In the data rows, 50 means zero.
Here is a table of points, one per row:
tensor([53, 45, 54, 58, 43, 43, 34, 85, 47, 64, 68, 57, 54, 60, 38, 59, 37, 70, 42, 39, 55, 50, 46, 41])
tensor([51, 39, 41, 72, 39, 50, 57, 54, 63, 53, 37, 46, 34, 46, 38, 60, 40, 87, 54, 44, 68, 53, 30, 81])
tensor([31, 69, 83, 46, 27, 37, 56, 27, 38, 50, 42, 64, 66, 31, 45, 47, 24, 74, 43, 62, 24, 30, 56, 69])
tensor([62, 42, 86, 55, 35, 45, 51, 64, 41, 23, 34, 59, 68, 50, 65, 34, 48,  3, 54, 42, 65, 58, 56, 42])
tensor([50, 68, 53, 52, 51, 21, 46, 72, 31, 36, 76, 47, 29, 84, 78, 26, 44, 19, 50, 47, 60, 30, 41, 47])
tensor([42, 29, 66, 58, 22, 46, 56, 30, 37, 56, 72, 41, 45, 31, 46, 44, 37, 64, 48, 44, 23, 64, 44, 55])
tensor([44, 32, 59, 65, 50, 61, 43, 68, 45, 51, 47, 34, 36, 59, 59, 48, 29, 53, 56, 46, 49, 61, 66, 40])
tensor([41, 60, 31, 63, 38, 64, 68, 48, 80, 52, 58, 54, 53, 47, 49, 58, 62, 43, 59, 42, 36, 31, 73, 56])
tensor([34, 46, 55, 48, 43, 45, 52, 55, 30, 45, 31, 60, 52, 58, 47, 10, 38, 50, 46, 48, 42, 74, 49, 39])
tensor([72, 82, 43, 49, 38, 72, 23, 28, 56, 30, 48, 45, 40, 53, 41, 64, 74, 31, 63, 62, 31, 42, 32, 40])
tensor([35, 63, 59, 39, 44, 59, 36, 53, 45, 70, 55, 37, 56, 49, 40, 64, 63, 57, 23, 35, 44, 72, 53, 67])
tensor([45, 40, 24, 52, 38, 56, 43, 43, 40, 52, 49, 48, 62, 14, 54, 56, 42, 24, 34, 30, 24, 49, 44, 57])
tensor([90, 69, 46, 59, 82, 80, 60, 51, 65, 23, 44, 57, 27, 45, 46, 73, 32, 69, 32, 57, 39, 56, 40, 66])
tensor([30, 44, 72, 44, 49, 29, 65, 65, 70, 48, 29, 53, 48, 33, 56, 40, 57, 56, 49, 72, 40, 59, 55, 67])
tensor([76, 47, 57, 43, 35, 39, 60, 63, 74, 63, 51, 32, 69, 34, 56, 27, 51, 63, 46, 59, 68, 51, 42, 42])
tensor([58, 72, 32, 60, 51, 59, 52, 39, 43, 26, 54, 47, 49, 39, 49, 37, 76, 32, 56, 28, 70, 43, 49, 35])
tensor([57, 50, 25, 55, 59, 73, 45, 59, 53, 52, 38, 60, 53, 67, 66, 61, 63, 83, 53, 80, 44, 54, 46, 60])
tensor([63, 36, 62, 30, 57, 62, 65, 61, 48, 44, 34, 55, 53, 40, 29, 53, 44, 56, 55, 41, 59, 53, 49, 71])
tensor([36, 54, 44, 36, 28, 78, 55, 64, 41, 67, 57, 44, 39, 67, 53, 55, 45, 35, 59, 45, 61, 49, 39, 44])
tensor([67, 46, 46, 40, 60, 35, 74, 26, 41, 68, 41, 48, 58, 67, 56, 45, 48, 39, 50, 49, 54, 41, 47, 48])
tensor([32, 28, 44, 55, 57, 37, 45, 59, 62, 40, 56, 71, 64, 34, 58, 35, 42, 64, 25, 72, 67, 66, 39, 46])
tensor([62, 48, 58, 37, 49, 54, 54, 57, 33, 58, 65, 64, 71, 50, 48, 70, 61, 55, 55, 50, 24, 62, 64, 43])
tensor([53, 33, 65, 52, 60, 60, 73, 65, 48, 51, 48, 66, 45, 26, 51, 46, 68, 44, 51, 55, 24, 52, 48, 29])
tensor([41, 63, 56, 65, 61, 58, 51, 53, 45, 52, 32, 15, 59, 42, 45, 56, 57, 76, 42, 47, 61, 72, 67, 24])
tensor([20, 40, 57, 32, 33, 51, 69, 44, 57, 41, 37, 53, 43, 64, 63, 57, 38, 55, 41, 42, 51, 37, 38, 33])
tensor([65, 59, 38, 37, 46, 55, 30, 45, 66, 63, 55, 57, 57, 35, 71, 29, 41, 56, 51, 43, 60, 45, 67, 24])
tensor([66, 42, 68, 50, 51, 50, 51, 21, 50, 60, 53, 34, 41, 76, 63, 44, 59, 43, 26, 47, 70, 36, 59, 39])
tensor([46, 45, 47, 45, 49, 55, 47, 48, 53, 47, 46, 57, 69, 45, 69, 70, 45, 57, 76, 35, 37, 63, 44, 66])
tensor([30, 64, 33, 58, 68, 30, 44, 37, 40, 33, 46, 41, 74, 60, 49, 40, 72, 65, 79, 36, 38, 42, 61, 60])
tensor([52, 27, 46, 65, 53, 41, 34, 62, 47, 70, 11, 39, 65, 57, 50, 42, 34, 51, 43, 56, 72, 30, 61, 75])
tensor([58, 62, 34, 42, 60, 38, 45, 49, 38, 29, 56, 77, 42, 70, 30, 58, 71, 34, 45, 45, 66, 58, 60, 28])
tensor([80, 46, 61, 60, 44, 48, 64, 45, 57, 70, 26, 55, 33, 62, 50, 56, 18, 47, 28, 60, 54, 54, 61, 24])
tensor([56, 51, 61, 38, 66, 57, 53, 25, 40, 74, 58, 84, 26, 28, 44, 48, 67, 53, 63, 25, 56, 61, 51, 65])
tensor([28, 45, 38, 52, 54, 47, 60, 36, 47, 51, 57, 55, 62, 35, 82, 81, 50, 37, 59, 59, 43, 39, 61, 46])
tensor([12, 41, 53, 40, 68, 66, 32, 46, 27, 51, 59, 41, 58, 26, 42, 45, 68, 26, 57, 67, 52, 14, 52, 68])
tensor([58, 57, 55, 48, 36, 55, 29, 42, 54, 29, 53, 62, 58, 67, 38, 62, 75, 58, 54, 32, 67, 42, 56, 70])
tensor([53, 39, 48, 59, 37, 45, 43, 54, 72, 58, 60, 48, 63, 66, 59, 56, 61, 31, 36, 46, 46, 52, 27, 40])
tensor([66, 80, 18, 50, 54, 64, 89, 38, 42, 61, 73, 52, 44, 46, 24, 69, 39, 43, 83, 44, 44, 61, 42, 58])
tensor([53, 61, 46, 34, 76, 31, 41, 61, 59, 49, 57, 42, 61, 56, 45, 25, 55, 48, 46, 57, 39, 58, 45, 40])
tensor([42, 52, 63, 51, 33, 54, 58, 48, 53, 50, 51, 58, 38, 62, 48, 52, 36, 39, 23, 68, 52, 43, 63, 48])
tensor([40, 19, 81, 51, 55, 61, 70, 37, 61, 41, 53, 27, 79, 49, 38, 63, 20, 46, 50, 49, 31, 40, 41, 51])
tensor([47, 78, 37, 53, 60, 61, 48, 55, 39, 53, 43, 72, 64, 69, 43, 37, 59, 56, 57, 55, 49, 56, 60, 54])
tensor([78, 48, 34, 51, 68, 89, 36, 60, 62, 58, 69, 60, 11, 73, 53, 26, 64, 55, 46, 36, 40, 29, 39, 47])
tensor([36, 70, 64, 56, 54, 38, 67, 55, 51, 76, 39, 70, 47, 33, 45, 79, 41, 45, 50, 42, 36, 30, 25, 49])
tensor([40, 38, 27, 36, 55, 20, 40, 63, 39, 21, 62, 33, 36, 49, 46, 53, 46, 64, 36, 55, 74, 45, 73, 51])
tensor([53, 59, 58, 69, 68, 64, 62, 44, 44, 54, 86, 51, 50, 41, 62, 57, 63, 40, 72, 66, 65, 52, 29, 47])
tensor([46, 51, 38, 47, 43, 31, 40, 56, 56, 27, 34, 21, 43, 36, 51, 58, 40, 80, 56, 67, 58, 47, 51, 85])
tensor([16, 31, 74, 47, 43, 32, 37, 53, 77, 61, 59, 58, 43, 49, 33, 64, 31, 22, 45, 49, 38, 58, 64, 48])
tensor([61, 36, 36, 53, 49, 18, 43, 55, 25, 34, 46, 23, 32, 70, 62, 45, 62, 58, 51, 65, 44, 67, 48, 46])
tensor([76, 48, 26, 39, 40, 50, 25, 37, 50, 58, 54, 43, 38, 45, 30, 26, 69, 43, 66, 62, 63, 38, 50, 23])
tensor([49, 51, 49, 51, 68, 34, 29, 44, 65, 57, 38, 31, 46, 56, 47, 41, 44, 51, 65, 51, 69, 78, 47, 57])
These points spread out most along one direction. Take the direction at right angles to it along which they spread out most. Go by this last direction. How far along it is each point below, from 0 to 99? The average is 50, and the first point in the table lies past the average. One standard deviation of the points above along it is 16.
tensor([57, 50, 25, 55, 59, 73, 45, 59, 53, 52, 38, 60, 53, 67, 66, 61, 63, 83, 53, 80, 44, 54, 46, 60]) 47
tensor([58, 72, 32, 60, 51, 59, 52, 39, 43, 26, 54, 47, 49, 39, 49, 37, 76, 32, 56, 28, 70, 43, 49, 35]) 50
tensor([47, 78, 37, 53, 60, 61, 48, 55, 39, 53, 43, 72, 64, 69, 43, 37, 59, 56, 57, 55, 49, 56, 60, 54]) 47
tensor([51, 39, 41, 72, 39, 50, 57, 54, 63, 53, 37, 46, 34, 46, 38, 60, 40, 87, 54, 44, 68, 53, 30, 81]) 47
tensor([72, 82, 43, 49, 38, 72, 23, 28, 56, 30, 48, 45, 40, 53, 41, 64, 74, 31, 63, 62, 31, 42, 32, 40]) 34
tensor([63, 36, 62, 30, 57, 62, 65, 61, 48, 44, 34, 55, 53, 40, 29, 53, 44, 56, 55, 41, 59, 53, 49, 71]) 42
tensor([40, 38, 27, 36, 55, 20, 40, 63, 39, 21, 62, 33, 36, 49, 46, 53, 46, 64, 36, 55, 74, 45, 73, 51]) 80
tensor([62, 48, 58, 37, 49, 54, 54, 57, 33, 58, 65, 64, 71, 50, 48, 70, 61, 55, 55, 50, 24, 62, 64, 43]) 33
tensor([50, 68, 53, 52, 51, 21, 46, 72, 31, 36, 76, 47, 29, 84, 78, 26, 44, 19, 50, 47, 60, 30, 41, 47]) 80
